In the data rows, 500 means zero.
Here are some numbered points:
503 468 450 627 475 557 404 569 671 515 301 484 493 727 488 556 590   0 395 610 362 742 518 731 574 386 372 314 0
570 548 579 301 522 431 421 525 494 567 561 518 502 440 826 481 458 675 470 508 529 330 338 584 542 687 528 103 1
547 401 383 572 602  14 456 540 306 736 573 514 563 470 478 507 685 120 314 431 402 946 536 591 493 305 690 862 2
367 430 406 335 466 365 433 488 441 580 561 539 529 488 591 491 538 503 626 525 569 565 575 567 516 598 545 485 3
535 464 496 251 509 266 570 549 381 639 581 518 516 338 670 460 551 584 471 518 517 406 401 696 524 611 700 356 4
408 390 379 334 516 182 456 585 444 671 529 533 550 469 601 473 659 227 468 507 486 658 556 750 536 489 696 503 5
563 419 380 871 418 331 537 549 550 518 394 479 509 597 361 759 635 254 198 527 256 948 562 775 566 186 232 521 6
297 494 474 407 425 643 421 310 450 341 585 508 488 507 500 498 377 886 729 539 673 359 609 261 497 701 503 650 7
445 592 597 360 557 662 503 364 428 467 627 522 495 479 574 500 347 770 559 439 611  51 375 310 459 748 588 551 8
302 507 490 323 469 626 468 372 475 500 624 551 521 485 584 519 409 844 669 527 649 240 501 345 484 659 506 409 9
394 387 400 331 536 141 474 585 405 713 553 553 536 425 578 433 639 291 439 521 501 716 584 770 549 481 634 485 10
687 548 561 232 643 430 569 582 449 676 551 514 464 354 633 401 559 381 468 490 547 288 390 698 457 539 631 285 11
404 458 464 239 469 370 497 527 465 500 502 566 545 465 707 521 582 551 568 548 556 369 496 688 506 600 594 252 12
639 487 485 583 571 206 422 586 446 586 467 467 521 539 541 442 608 155 367 455 390 842 458 612 515 396 665 554 13
343 571 503 499 527 662 394 269 430 396 692 514 493 532 500 525 300 941 723 518 673 342 547  75 461 671 356 628 14
311 454 465 286 438 662 465 485 517 400 450 510 487 530 546 423 485 525 693 540 595 322 612 478 549 686 677 491 15
638 589 604 276 593 586 557 555 514 616 610 517 473 339 603 383 432 635 532 507 587 169 371 512 449 595 521 254 16
235 504 458 436 423 711 463 280 425 370 647 549 510 541 436 567 334 992 743 525 693 328 618  97 469 636 438 669 17
406 505 511 307 471 622 478 451 512 445 503 519 507 528 613 483 442 650 616 508 584 246 473 440 511 681 608 425 18
513 419 402 385 524  69 525 499 284 616 514 498 535 407 531 510 662 375 357 475 450 748 523 683 537 475 794 780 19
563 543 531 448 509 582 470 469 526 485 442 476 456 537 528 443 493 431 552 592 540 399 488 634 511 559 463 310 20
397 456 479 227 423 428 505 490 453 492 546 520 505 423 684 481 466 777 598 564 601 366 535 586 548 718 612 258 21
458 543 587 315 533 677 509 406 433 475 586 535 491 445 566 469 402 730 582 477 604  67 425 374 460 741 598 538 22
542 526 510 585 451 494 384 544 639 519 468 476 487 621 648 505 492 371 519 546 450 596 438 652 516 502 324 163 23
439 477 517 267 493 636 481 480 488 409 424 498 506 510 568 434 535 462 686 542 590 250 546 554 517 651 626 451 24
438 431 465 274 539 347 490 612 456 703 507 507 510 416 640 367 625 221 560 546 532 464 541 806 528 548 595 357 25
667 700 703 857 650 904 491 358 555 322 610 473 448 520 230 404 170 794 543 314 550 321 391   0 375 518 363 999 26
697 472 425 653 533  90 622 348 337 695 610 557 517 355 434 866 688 623  56 644 249 999 358 645 564 192 254 408 27
675 598 627 290 605 597 567 506 466 536 586 513 470 361 565 393 424 714 559 532 584 161 394 451 455 599 503 295 28
272 509 483 327 400 649 447 350 454 476 645 543 503 506 554 526 386 936 757 558 669 300 557 293 485 652 402 477 29
403 453 482 225 480 396 507 556 450 559 492 526 546 479 700 530 605 501 589 528 540 367 525 730 505 562 554 250 30
401 554 565 488 518 775 518 332 458 354 562 519 499 534 416 523 333 795 634 449 634 176 479  86 440 623 523 793 31
424 429 408 267 512 267 487 600 464 700 541 504 554 424 637 417 600 287 520 517 519 526 505 783 537 573 668 384 32
396 458 477 227 421 441 510 491 465 494 548 525 512 433 683 489 480 731 605 559 594 336 518 605 541 702 607 259 33
522 470 465 506 467 390 422 581 568 555 392 497 522 605 604 548 636 157 473 562 419 591 504 825 531 433 420 265 34
626 518 541 278 621 408 515 546 440 641 504 532 531 398 646 439 604 335 523 522 526 315 429 734 459 522 556 275 35
447 454 443 302 489 323 417 538 481 613 537 528 521 476 678 445 568 409 586 540 536 564 522 687 526 594 559 315 36
748 640 616 579 675 488 415 445 413 558 660 505 485 454 514 450 392 562 435 414 518 426 331 216 410 529 500 628 37
303 452 458 275 476 479 493 471 448 514 532 537 537 487 608 500 541 594 643 545 590 326 502 566 498 646 586 424 38
622 487 428 939 423 413 473 631 701 548 319 451 489 674 430 635 591  48 229 526 221 961 484 843 553 196 193 321 39
416 436 473 263 461 325 457 552 461 517 493 527 564 516 714 552 643 421 618 521 541 445 507 726 511 528 588 245 40
522 515 482 465 485 428 469 476 515 622 543 532 508 516 646 588 523 512 374 547 431 513 385 653 521 532 434 242 41
627 505 455 870 418 432 483 558 638 519 341 450 470 639 423 583 558 145 278 535 298 792 513 841 550 310 251 363 42
405 489 526 329 546 886 471 571 602 383 358 505 486 571 389 312 484 208 699 500 586 279 645 361 508 582 658 649 43
322 540 548 600 492 817 512 268 460 300 596 518 490 569 334 531 249 881 606 386 636 244 514   0 451 656 544 999 44
102 377 423 311 425 889 481 444 545 235 325 497 502 649 306 419 490 396 818 537 659 322 818 314 546 661 748 828 45
325 511 551 892 438 999 726 520 753  42 254 429 454 630   0 232 257 744 615 350 533 697 707   0 454 348 666 999 46
407 405 429 523 512 308 520 442 337 463 503 489 520 481 338 522 582 389 429 462 478 814 621 424 522 429 768 958 47
296 480 514 323 492 795 516 388 466 380 519 552 509 546 451 462 417 648 663 508 652 112 551 310 466 715 596 656 48
250 510 469 386 433 641 481 288 445 363 616 535 503 529 475 533 371 965 718 517 672 251 567 194 446 725 566 657 49
191 384 408 392 444 747 480 526 544 342 350 505 518 625 323 399 533 232 697 494 582 527 737 355 549 567 726 840 50
538 440 442 321 558 120 514 492 354 697 550 523 523 393 572 501 638 380 390 513 469 674 453 703 538 494 735 564 51
554 448 478 320 547 115 524 504 313 607 549 527 508 382 553 535 646 431 311 527 451 664 447 699 536 515 771 607 52
446 480 494 674 466 647 589 465 497 429 521 519 510 512 353 605 449 644 380 452 458 446 503 367 475 429 382 714 53
426 461 476 290 537 444 517 512 440 606 546 525 506 443 540 442 536 479 565 516 581 361 498 588 491 590 627 506 54
409 510 510 307 436 488 351 464 545 515 621 527 511 530 784 516 440 742 655 555 584 439 440 484 511 670 422 147 55
599 670 620 987 584 811 393 348 558 305 631 450 451 561 222 403 166 837 637 343 573 632 505   0 403 452 233 997 56
426 443 468 220 430 339 526 499 453 490 512 501 513 394 685 511 562 707 552 534 569 439 481 693 553 664 677 277 57
309 418 434 242 418 551 461 512 473 410 432 497 491 490 572 422 546 533 772 594 640 320 641 657 540 700 622 421 58
613 455 467 999 425 502 671 637 596 411 411 452 483 455 241 682 531 519 182 405 258 865 568 546 498 106 202 704 59
413 481 490 850 419 790 634 478 659 258 346 461 476 628  79 464 395 563 433 449 438 772 627  48 505 325 476 947 60
562 563 562 238 542 538 553 509 492 602 563 509 488 358 627 371 456 665 562 570 581 184 404 619 490 655 557 210 61
486 624 583 797 531 767 403 288 497 311 642 471 469 559 294 492 206 894 646 407 633 474 477   0 413 579 322 999 62
273 411 430 358 523 739 427 561 559 407 355 524 523 616 370 355 561  84 670 502 547 486 714 439 537 548 724 763 63
463 405 399 363 565 108 480 587 366 710 577 536 543 436 517 514 656 214 409 474 463 734 546 750 527 411 718 601 64
417 503 536 317 492 800 508 441 516 368 431 522 506 573 446 459 499 473 739 522 629 185 563 351 468 551 592 570 65
428 552 561 337 505 622 470 397 431 454 655 542 503 475 613 551 381 756 557 484 606 128 413 350 465 779 551 452 66
583 424 416 408 619  56 599 499 269 725 648 500 544 303 441 538 656 461 213 477 421 831 538 656 526 371 677 691 67
757 700 722 434 675 816 565 405 444 424 555 521 454 404 454 448 353 779 629 488 650   0 305 171 370 533 383 479 68
379 464 477 751 460 732 657 537 622 270 360 465 493 569 105 315 394 562 538 378 494 771 664   0 481 359 680 999 69
709 443 428 999 402 473 728 653 600 393 384 420 467 470   0 789 539 465   0 377  95 999 624 490 515   0  62 954 70
789 543 519 995 520 448 495 632 730 607 322 443 447 656 403 566 590   0 131 548 181 910 394 857 546 173 127 246 71
444 462 438 467 570 311 449 484 374 643 607 545 512 484 462 534 529 451 485 486 521 657 513 432 479 487 555 701 72
595 541 543 257 472 373 552 473 418 532 501 531 494 394 707 513 530 754 524 560 546 298 396 658 504 614 584 193 73
315 493 518 284 523 741 514 481 504 403 478 522 499 536 506 437 460 519 641 521 581 198 552 425 499 660 623 560 74
543 491 468 638 562 333 520 510 434 572 530 493 521 458 338 432 500 441 357 386 450 811 570 302 479 393 634 881 75
649 430 429 999 398 485 738 671 599 395 409 436 480 438   0 818 531 504   0 360 102 999 630 443 516   0  65 976 76
528 595 550 661 511 579 219 405 527 415 628 470 492 621 596 447 332 609 677 434 574 572 515 127 464 604 355 593 77
624 496 513 999 451 747 743 643 677 280 330 415 456 510   0 555 423 511 169 346 248 956 636 160 474   9 244 999 78
444 532 516 310 430 449 355 458 520 476 569 511 495 484 805 473 469 744 657 566 584 435 459 515 545 689 459 154 79
522 539 547 367 478 568 411 531 562 469 427 497 498 595 672 461 536 393 650 546 534 344 460 614 498 553 494 217 80
825 601 585 841 490 596 327 750 898 529 160 385 453 865 635 275 557   0 482 535 297 703 367 885 503 323 343   0 81
641 513 468 999 473 507 525 520 604 475 462 451 464 580 186 694 462 374 170 440 259 999 548 382 504 114  78 788 82
393 489 503 239 490 576 522 474 474 487 530 522 482 436 603 431 470 666 652 544 622 174 504 554 501 718 622 394 83
397 573 535 635 495 738 418 266 459 359 672 509 473 535 377 491 242 949 714 474 669 388 563   0 436 657 335 815 84
495 468 489 221 492 278 565 532 401 600 525 498 517 343 653 464 583 589 422 526 526 448 411 718 564 601 733 385 85
443 542 556 289 493 636 518 420 402 460 561 530 499 465 577 513 432 750 647 528 646 119 441 383 464 679 561 463 86
765 651 681 313 683 702 576 512 496 560 592 522 452 355 559 355 396 660 544 515 592  35 348 397 409 579 442 278 87
252 470 486 561 484 957 494 448 606 205 359 477 477 625 181 357 378 451 736 451 617 470 752  54 504 559 615 984 88
519 529 564 347 540 528 487 487 472 488 508 510 516 485 580 485 531 523 576 495 569 291 479 494 468 550 549 420 89
505 524 516 297 543 453 493 452 434 557 579 524 498 418 630 459 497 617 569 531 572 318 426 558 505 637 568 362 90
674 496 442 762 476 308 406 585 689 673 334 483 490 727 590 670 632   0 177 662 242 927 374 959 587 276 191  20 91
376 562 553 420 575 787 515 354 457 466 652 545 500 499 433 488 286 813 614 432 641  58 450 120 446 693 558 714 92
387 390 399 295 496 203 503 561 434 665 539 533 542 412 649 458 634 317 475 512 501 611 511 767 545 552 697 466 93
487 452 470 292 565 187 552 537 357 669 548 545 523 375 625 477 639 391 384 510 501 559 450 728 512 508 740 424 94
422 544 555 409 510 788 535 352 428 322 512 487 454 452 360 442 372 802 754 515 679 182 571 224 467 663 555 723 95
672 437 421 999 403 462 719 652 619 420 378 440 485 488  21 816 553 405   0 376  84 999 597 525 520   0  32 917 96
451 449 454 269 545 234 518 556 403 637 541 559 523 397 618 485 604 389 426 537 517 507 436 739 508 537 718 457 97
568 568 561 235 529 507 568 508 457 631 576 503 468 370 636 432 464 695 553 552 584 230 407 617 496 622 520 193 98
390 598 544 609 514 808 495 269 424 308 608 506 482 525 302 522 260 954 697 442 656 303 516   0 442 600 431 951 99
785 562 502 963 463 469 377 685 821 557 186 390 448 834 525 464 596   0 321 581 230 850 410 986 532 259 208  66 100
631 548 561 582 462 547 349 701 761 498 279 409 494 759 693 258 539   0 637 495 439 592 467 758 496 460 521   7 101
688 616 627 264 671 642 594 565 520 574 568 518 472 359 563 374 484 451 507 517 567  32 327 569 418 563 556 298 102
752 476 469 999 438 523 741 690 633 396 366 414 463 464   2 751 522 408   0 354  97 999 593 487 493   0  22 918 103
344 461 458 225 422 475 533 480 486 536 553 519 519 431 660 514 470 713 622 535 591 294 526 650 541 677 591 275 104
461 574 571 384 560 683 475 391 481 505 627 526 503 498 559 482 338 756 578 451 602 135 390 257 468 695 545 522 105
600 486 496 367 621 292 516 567 406 681 583 520 499 388 526 429 580 294 432 476 496 551 458 661 484 459 640 529 106
665 438 405 919 459 250 526 532 550 662 418 494 499 611 355 784 666 175   0 593 173 999 456 846 577 155 151 390 107
594 638 592 893 564 634 136 347 534 397 663 450 486 669 529 475 245 620 691 390 551 715 520   0 424 527 215 781 108
781 518 475 999 481 444 552 652 714 524 282 408 454 660 267 623 593   0 106 494 161 999 463 790 530  70 139 441 109
692 553 541 253 633 379 561 575 450 689 559 532 489 356 583 398 563 393 472 507 529 293 331 718 469 565 626 290 110
514 464 472 384 585 301 484 513 356 667 587 548 517 445 521 531 568 399 424 477 487 541 450 550 481 525 642 634 111
509 515 518 235 497 390 544 484 433 565 545 498 475 357 706 430 481 693 501 536 571 407 443 682 552 662 647 209 112
202 474 491 812 379 999 676 425 655  54 329 453 467 628   0 337 277 839 663 385 596 642 750   0 472 455 640 999 113
182 484 454 430 414 669 460 292 451 379 623 541 496 513 423 542 339 990 820 523 695 353 603 133 467 701 480 701 114
472 418 387 420 577  80 496 587 323 730 593 507 531 443 503 511 665 160 359 485 448 815 511 712 503 396 728 687 115
812 563 515 999 484 514 444 707 840 527 159 393 440 790 363 464 583   0 262 519 189 883 452 989 514 163 130 196 116
524 501 502 294 563 418 493 543 460 640 520 511 499 429 591 405 533 394 548 516 566 368 460 668 501 582 606 401 117
455 482 489 212 430 395 536 499 434 532 527 514 514 412 688 471 533 722 512 554 564 392 487 642 550 683 628 219 118
484 535 546 294 476 485 431 433 480 551 576 517 528 474 794 537 460 757 543 509 548 242 388 479 509 703 558 236 119
397 513 540 672 457 802 650 476 594 235 410 458 470 536 195 376 347 776 573 428 548 565 610   0 457 449 604 891 120
538 406 405 713 516 214 550 581 448 608 492 495 535 448 367 592 638 230 258 464 338 914 565 684 535 270 479 678 121
828 709 735 370 678 725 577 481 484 482 574 511 457 359 577 413 427 692 505 476 581   0 267 376 401 554 401 252 122
305 374 373 222 385 367 508 557 491 569 532 526 545 437 656 503 568 537 593 535 560 459 568 694 550 644 713 366 123
451 560 555 261 486 583 535 425 483 519 601 523 481 401 622 441 410 773 578 547 616 139 394 460 477 718 587 397 124
557 415 423 340 593 161 494 603 412 782 596 543 544 410 561 455 648 192 388 532 476 624 475 743 499 433 633 498 125
534 545 545 269 525 469 445 496 509 544 604 542 521 476 783 475 449 747 464 509 518 262 350 542 513 689 544 168 126
417 465 431 681 423 508 505 391 453 422 617 506 506 492 369 675 416 885 461 468 490 716 598 198 503 410 331 768 127
654 503 469 989 439 532 399 720 876 562 178 399 460 868 490 409 591   0 340 558 230 858 464 999 542 245 214  67 128
436 467 486 232 421 402 498 463 461 483 533 505 514 421 696 495 513 754 590 561 580 344 504 636 544 671 618 286 129
304 397 408 225 379 333 514 566 490 581 498 523 520 438 666 503 611 529 572 537 539 436 536 723 566 628 721 355 130
211 405 432 363 447 750 496 501 541 324 358 504 512 601 332 394 508 307 688 506 588 434 722 356 547 613 748 830 131
593 494 531 243 541 396 493 563 431 576 513 533 504 408 664 450 587 474 498 520 525 297 405 725 488 596 702 306 132
521 617 563 501 532 591 256 348 484 489 662 493 479 548 684 506 314 759 708 513 647 407 432 192 459 684 302 424 133
453 505 536 336 523 526 492 441 416 527 591 535 515 444 595 515 456 644 528 470 561 237 428 440 481 673 633 544 134
459 566 560 333 506 611 497 398 434 491 593 525 492 445 588 470 393 757 575 491 601 140 438 395 494 698 566 499 135
537 479 475 264 501 293 483 498 376 501 494 519 536 436 681 512 635 551 568 568 529 459 469 697 521 569 621 289 136
462 611 592 394 514 688 479 331 420 440 620 524 483 466 537 476 338 803 582 462 619  58 398 261 476 733 566 645 137
165 472 427 397 404 777 523 314 477 334 565 524 493 519 346 542 344 903 778 542 714 281 669 139 483 681 536 755 138
680 434 417 999 401 467 725 660 618 401 383 426 480 473  17 811 542 444   0 370 102 999 618 507 518   0  35 932 139
415 503 500 322 487 532 478 441 452 537 593 522 500 446 614 486 432 764 618 535 609 331 531 454 500 638 496 369 140
472 510 514 411 429 529 410 563 609 482 438 465 482 601 701 376 484 415 637 530 521 433 480 643 527 622 586 166 141
326 476 482 245 457 657 493 461 456 385 453 510 470 486 507 425 514 486 746 567 659 221 597 599 533 689 628 499 142
576 545 560 682 467 749 398 658 824 381 242 417 484 782 511 246 458  91 576 475 427 665 491 403 509 433 521 315 143
377 489 497 267 467 546 516 464 437 488 565 528 506 451 593 482 453 705 622 523 618 219 470 475 498 704 642 458 144
333 470 472 256 413 517 481 438 464 503 590 512 505 436 661 492 442 812 664 542 630 313 535 517 518 732 569 328 145
411 445 459 254 445 358 470 536 442 518 475 512 548 504 704 525 640 473 622 544 552 422 520 721 519 561 589 265 146
534 502 517 379 459 434 404 594 580 512 415 479 524 598 735 436 598 288 594 538 495 493 463 728 508 533 521 117 147
451 564 523 438 466 587 357 303 447 406 667 505 470 484 619 518 342 877 722 527 670 341 504 259 498 736 355 481 148
587 581 617 459 531 658 418 489 559 502 501 494 491 569 645 413 419 472 534 471 513 247 364 454 469 648 520 335 149
589 569 565 474 476 522 284 554 675 491 460 448 481 650 782 349 456 354 645 533 512 513 445 595 511 596 452  53 150
550 400 429 602 573   0 528 472 246 597 580 487 544 409 385 586 654 310 223 418 373 999 545 512 508 312 794 989 151
454 451 436 243 465 216 525 496 407 568 552 511 530 388 637 517 605 588 486 525 511 524 473 715 546 581 719 433 152
342 386 410 311 485 280 427 632 499 633 478 521 537 480 637 430 651 153 597 526 528 585 551 811 531 548 666 409 153
439 572 544 342 490 522 372 421 508 516 651 508 494 483 758 476 393 795 674 540 626 360 438 397 472 678 396 227 154
642 643 648 395 596 734 518 403 449 475 622 511 456 395 514 443 324 757 623 498 635  76 381 248 431 673 465 457 155
806 669 678 303 673 656 593 558 541 624 593 511 441 316 597 293 440 593 527 492 568  35 282 508 413 551 475 205 156
469 360 371 418 575  90 493 564 369 772 577 532 543 436 522 486 669 146 395 491 473 838 582 702 504 406 678 624 157
736 522 492 969 499 447 417 642 762 629 254 423 457 766 435 540 604   0 161 588 202 931 442 999 551 233 163 131 158
411 436 480 284 489 360 455 514 441 540 469 530 544 529 730 524 642 400 616 541 540 414 494 724 508 531 587 273 159
613 423 407 744 545 110 603 529 317 564 548 491 529 387 288 674 626 449 128 418 302 999 536 482 527 208 587 949 160
271 378 379 215 402 368 523 560 531 566 519 530 536 470 682 480 585 539 584 548 560 440 526 703 544 623 686 332 161
379 399 414 271 496 262 487 603 484 686 503 531 541 446 649 441 611 312 528 521 513 527 500 812 524 559 683 384 162
594 580 590 395 572 626 495 419 456 489 567 510 480 456 528 459 443 633 633 490 599 222 441 350 431 596 469 503 163
425 456 479 214 374 343 516 508 439 507 523 505 520 396 674 476 534 696 600 553 553 429 541 690 575 663 665 280 164
Which point above is nearest to each new point? Its number follows each.
609 491 474 902 432 478 510 602 665 504 320 439 468 644 399 557 559 106 286 516 298 756 496 840 533 297 247 384 42
535 568 599 325 570 759 547 520 559 485 499 496 465 454 476 358 398 554 636 507 614 189 494 351 471 587 557 434 163
503 554 524 946 490 715 533 474 648 335 435 452 465 618 191 454 348 573 466 434 442 786 545  30 468 333 313 833 60
480 425 399 453 479 275 448 577 526 676 456 529 522 550 595 506 639 148 434 568 418 738 520 842 548 470 479 295 34
638 690 691 867 646 906 524 365 527 300 622 466 461 519 213 396 174 817 512 317 548 349 398   0 371 523 365 999 26
531 497 515 267 501 360 497 504 394 527 513 504 510 437 671 495 591 539 552 534 555 402 447 695 520 600 582 295 136
736 496 458 999 414 502 526 681 769 489 184 392 445 750 244 616 579   0 143 496 147 999 533 952 529  86  60 422 109
554 461 455 319 576 129 521 469 334 706 539 509 518 375 572 500 632 423 384 522 468 673 420 702 538 509 730 556 51
108 387 433 301 420 871 409 487 566 287 313 491 510 651 384 405 527 264 829 548 646 332 818 433 560 672 683 713 45
656 464 361 852 422 219 467 478 532 675 401 510 508 638 450 839 668 107  48 640 195 999 431 917 601 238 151 316 107
613 498 483 579 518 445 559 565 563 580 496 494 486 440 450 536 538 423 320 522 421 519 466 667 517 401 413 426 41
746 507 506 996 496 508 679 639 586 478 436 463 463 437 227 656 508 429 117 432 249 811 494 558 484 104 173 666 59
578 450 430 964 418 464 627 596 599 468 421 464 482 491 253 693 533 428 180 457 268 895 564 624 533 158 211 640 59
718 486 456 999 436 474 509 675 763 503 208 399 445 745 260 595 601   0 137 513 149 999 516 967 539  68  61 419 109
570 509 529 258 580 448 505 523 446 587 491 527 553 424 676 498 602 409 587 513 532 274 452 720 466 539 559 235 35
206 384 410 284 425 780 373 540 582 320 311 503 524 638 484 379 567  94 807 541 601 380 809 572 577 668 682 605 63
539 639 606 970 553 774 373 337 543 308 636 444 461 586 227 442 175 896 664 371 564 640 512   0 408 479 245 999 56
316 443 462 309 426 517 457 484 473 467 489 537 535 537 576 541 552 534 673 546 603 367 583 537 499 592 538 442 38
598 560 550 313 593 496 535 478 439 596 581 533 487 404 553 438 484 549 511 491 561 235 354 523 472 623 604 440 90
447 463 462 573 550 404 556 530 489 502 494 476 518 479 292 413 510 397 460 447 486 723 579 368 495 411 662 825 75
294 402 425 226 383 480 482 480 484 447 445 493 508 485 592 494 536 625 730 578 625 377 650 661 562 685 646 369 58
730 612 615 659 492 593 180 728 845 518 287 389 481 857 800 212 499   0 658 477 399 657 395 676 493 463 452   0 101
626 532 538 594 491 604 516 493 558 475 420 486 490 583 466 553 550 325 513 536 468 380 455 631 469 378 362 384 20
319 474 497 387 446 645 483 363 426 314 477 505 491 502 448 503 445 743 751 526 648 332 619 330 498 639 611 684 7
543 427 418 687 497 235 506 583 493 665 424 485 523 533 426 535 644  57 293 502 353 848 549 823 534 317 467 552 121
477 414 397 641 456 309 545 614 512 548 465 496 523 469 435 583 615 328 322 469 367 793 581 670 535 313 489 616 121
270 502 512 455 429 765 504 271 391 220 495 495 456 487 316 494 349 932 801 523 699 303 665 121 497 686 607 887 138
601 407 396 477 619  38 596 494 254 779 640 531 523 337 395 512 640 380 197 448 427 961 483 608 530 312 708 778 67
255 507 477 389 417 616 416 321 449 395 666 530 506 500 543 545 364 972 757 556 687 368 570 247 468 695 410 501 29
340 488 523 692 420 851 661 499 669 186 341 458 490 579 149 332 359 719 582 392 536 612 656   0 481 440 656 914 120
749 680 672 489 664 775 511 322 437 410 616 499 449 430 519 472 315 860 622 493 622  68 306 104 387 622 361 541 68
736 645 679 309 623 654 584 493 477 561 600 523 445 352 587 392 404 678 581 509 596  21 279 447 415 568 510 299 87
393 500 499 310 464 525 446 420 457 496 567 518 504 481 634 521 468 717 661 542 633 335 520 472 490 658 506 360 140
507 520 530 628 502 575 606 497 485 449 522 521 502 462 409 616 465 626 338 439 422 419 452 428 494 427 415 637 53
109 390 402 281 410 797 462 462 553 278 354 518 488 618 389 466 515 396 834 546 655 289 791 450 547 672 687 718 45
434 449 473 273 516 398 497 556 472 612 514 535 533 456 623 460 574 422 592 529 550 366 472 695 492 568 611 366 117
731 488 454 999 444 419 578 614 651 513 355 438 472 576 285 693 579 197  89 484 168 999 494 713 541  69 117 515 109
398 501 508 681 464 779 655 479 587 236 373 464 484 538 154 364 385 693 584 427 543 616 634   0 470 407 625 950 120
512 571 573 327 571 546 518 404 405 520 582 525 498 435 607 511 436 636 505 461 566 178 404 432 473 670 609 523 134
595 598 601 321 553 624 480 458 499 546 614 512 462 408 634 425 378 738 576 502 619 174 372 434 461 659 476 327 28
452 467 451 556 404 449 498 506 546 502 461 486 476 537 554 548 524 460 465 552 446 557 512 721 553 521 447 337 41
505 517 522 284 540 504 485 466 447 546 535 525 529 439 653 509 526 574 627 527 582 278 469 589 468 596 522 287 90
779 616 592 592 567 538 409 580 667 598 420 473 456 605 618 410 505 190 429 581 400 525 317 694 493 450 319  61 23
619 570 589 539 473 596 316 651 728 485 327 440 486 742 727 303 513  90 635 513 457 504 422 677 494 505 470  47 101
784 662 693 334 676 745 575 490 487 527 628 522 442 363 516 336 356 728 578 527 610  26 373 323 407 583 403 287 87
608 511 480 969 413 544 383 743 902 519 143 397 468 898 530 365 571   0 409 540 266 831 487 999 535 279 258  18 128
171 401 448 348 452 963 463 466 571 218 302 496 484 674 255 376 466 258 822 523 662 327 834 293 532 632 710 890 45
482 553 516 705 520 562 273 427 531 422 588 472 498 601 488 455 358 553 665 423 558 660 544 108 470 543 371 744 77
599 444 430 919 413 400 670 590 534 493 459 473 491 432 251 723 551 556 147 460 250 942 568 544 537 111 259 696 59
592 440 415 938 440 347 574 588 568 560 406 471 497 549 315 730 626 231 156 497 236 961 534 734 536 127 220 575 6
550 544 532 554 467 580 479 494 519 492 454 486 483 570 516 488 469 426 512 532 496 393 435 564 496 547 449 401 20
572 519 521 250 580 372 547 519 432 604 540 526 498 368 647 424 570 454 502 529 527 307 374 719 527 593 652 314 132
371 511 522 477 467 662 506 350 447 350 560 515 503 532 464 527 369 796 602 440 608 301 520 176 478 632 570 767 31
334 433 445 316 502 499 512 523 470 478 450 534 513 491 469 439 554 363 548 524 558 467 580 543 521 571 734 644 54
265 431 432 225 369 497 496 470 460 408 465 500 491 482 606 494 507 695 742 566 625 373 647 626 550 730 645 370 58
343 470 469 256 399 504 474 429 479 466 575 528 511 461 659 518 484 793 659 544 614 282 534 521 519 696 590 337 145
584 557 568 586 476 649 331 651 758 475 347 436 491 780 687 273 470  59 628 472 457 489 431 610 480 518 509 134 101
557 580 605 801 557 703 572 503 592 370 502 463 481 493 224 373 302 702 469 352 497 588 499   0 429 443 490 905 120
528 469 489 278 493 285 477 500 363 515 488 500 528 467 681 532 655 447 536 528 537 504 474 737 534 563 597 322 136
340 553 549 531 480 684 405 284 414 452 663 514 479 472 425 532 282 986 724 525 688 331 551  57 468 692 352 693 14
250 485 484 345 476 838 508 401 496 307 456 500 474 557 351 428 394 604 758 537 675 211 696 282 499 671 633 737 48
544 457 446 359 672 193 506 596 398 794 601 559 544 393 527 433 637 158 360 496 454 638 446 734 489 413 651 489 125
614 566 567 691 535 712 542 479 571 452 462 461 441 521 311 430 407 454 492 523 496 362 486 460 467 483 361 564 53
649 427 357 858 461 206 467 462 515 623 400 493 492 646 424 852 690 183  25 619 190 999 421 891 627 193 177 383 107
247 389 398 244 403 495 433 544 519 431 423 516 517 523 623 489 584 403 755 561 609 427 652 710 556 640 635 379 58
317 515 538 887 447 999 718 481 722  80 301 423 450 599   0 267 240 759 634 358 554 661 726   0 452 375 635 999 46
419 425 408 271 504 202 497 581 405 701 528 524 554 419 591 460 628 347 448 503 500 608 523 758 542 559 711 461 93
245 452 464 349 404 620 520 378 435 393 545 532 502 513 464 551 445 798 696 551 661 330 611 332 498 659 535 587 7
614 443 416 948 466 331 579 593 554 570 419 477 497 541 306 735 631 217 129 494 232 988 525 734 527 116 202 571 6
693 499 481 999 441 531 484 723 845 539 170 378 441 802 328 477 583   0 229 534 188 944 517 999 538 132  94 229 116
646 669 611 938 579 688 192 364 535 384 660 444 470 638 409 435 219 674 654 358 543 717 499   0 421 511 211 874 108
518 559 589 277 569 657 512 464 442 457 513 543 511 456 600 509 506 662 692 543 642  57 419 447 424 547 522 334 86
425 524 537 294 489 630 502 375 429 413 538 538 516 493 600 536 435 731 672 498 618 118 470 421 474 676 584 500 86
571 618 571 738 528 605 235 394 543 434 641 461 483 607 546 458 297 690 667 425 558 638 486   0 458 569 279 624 77
490 518 537 268 517 463 527 477 436 545 540 524 527 424 643 521 521 635 584 529 580 259 456 565 489 605 561 287 90
406 445 465 249 434 365 475 525 442 492 478 514 550 494 704 526 636 513 623 548 561 413 524 712 517 568 587 264 146
310 497 532 923 400 999 736 530 772  40 257 427 463 649   0 233 256 742 586 331 519 761 733   0 462 331 670 999 46
552 545 546 580 518 518 465 447 508 502 498 518 479 528 509 538 474 457 438 510 467 410 440 563 496 567 414 451 20
537 471 441 575 470 353 494 541 516 545 417 492 525 549 560 594 638 249 402 541 385 656 509 789 526 372 436 344 34
652 630 631 411 609 683 517 411 462 486 620 500 455 402 536 384 333 782 612 512 637 162 401 304 430 634 403 416 155
430 538 512 352 432 537 453 382 452 445 598 501 494 452 623 481 420 828 632 513 611 346 537 416 516 681 538 390 140
934 606 579 999 525 576 483 755 879 551 184 387 428 779 371 414 566   0 233 521 167 821 387 918 489 105  94 117 116
750 499 481 853 541 403 704 565 497 556 526 481 477 365 242 731 556 572  57 452 264 870 443 462 496 104 289 692 59
662 663 600 869 580 605  84 396 554 423 661 444 475 679 577 422 260 507 686 384 545 729 475   0 437 549 225 695 108
424 409 426 389 551 310 503 498 393 658 582 542 537 465 522 491 576 352 466 491 529 577 536 560 486 511 637 620 111
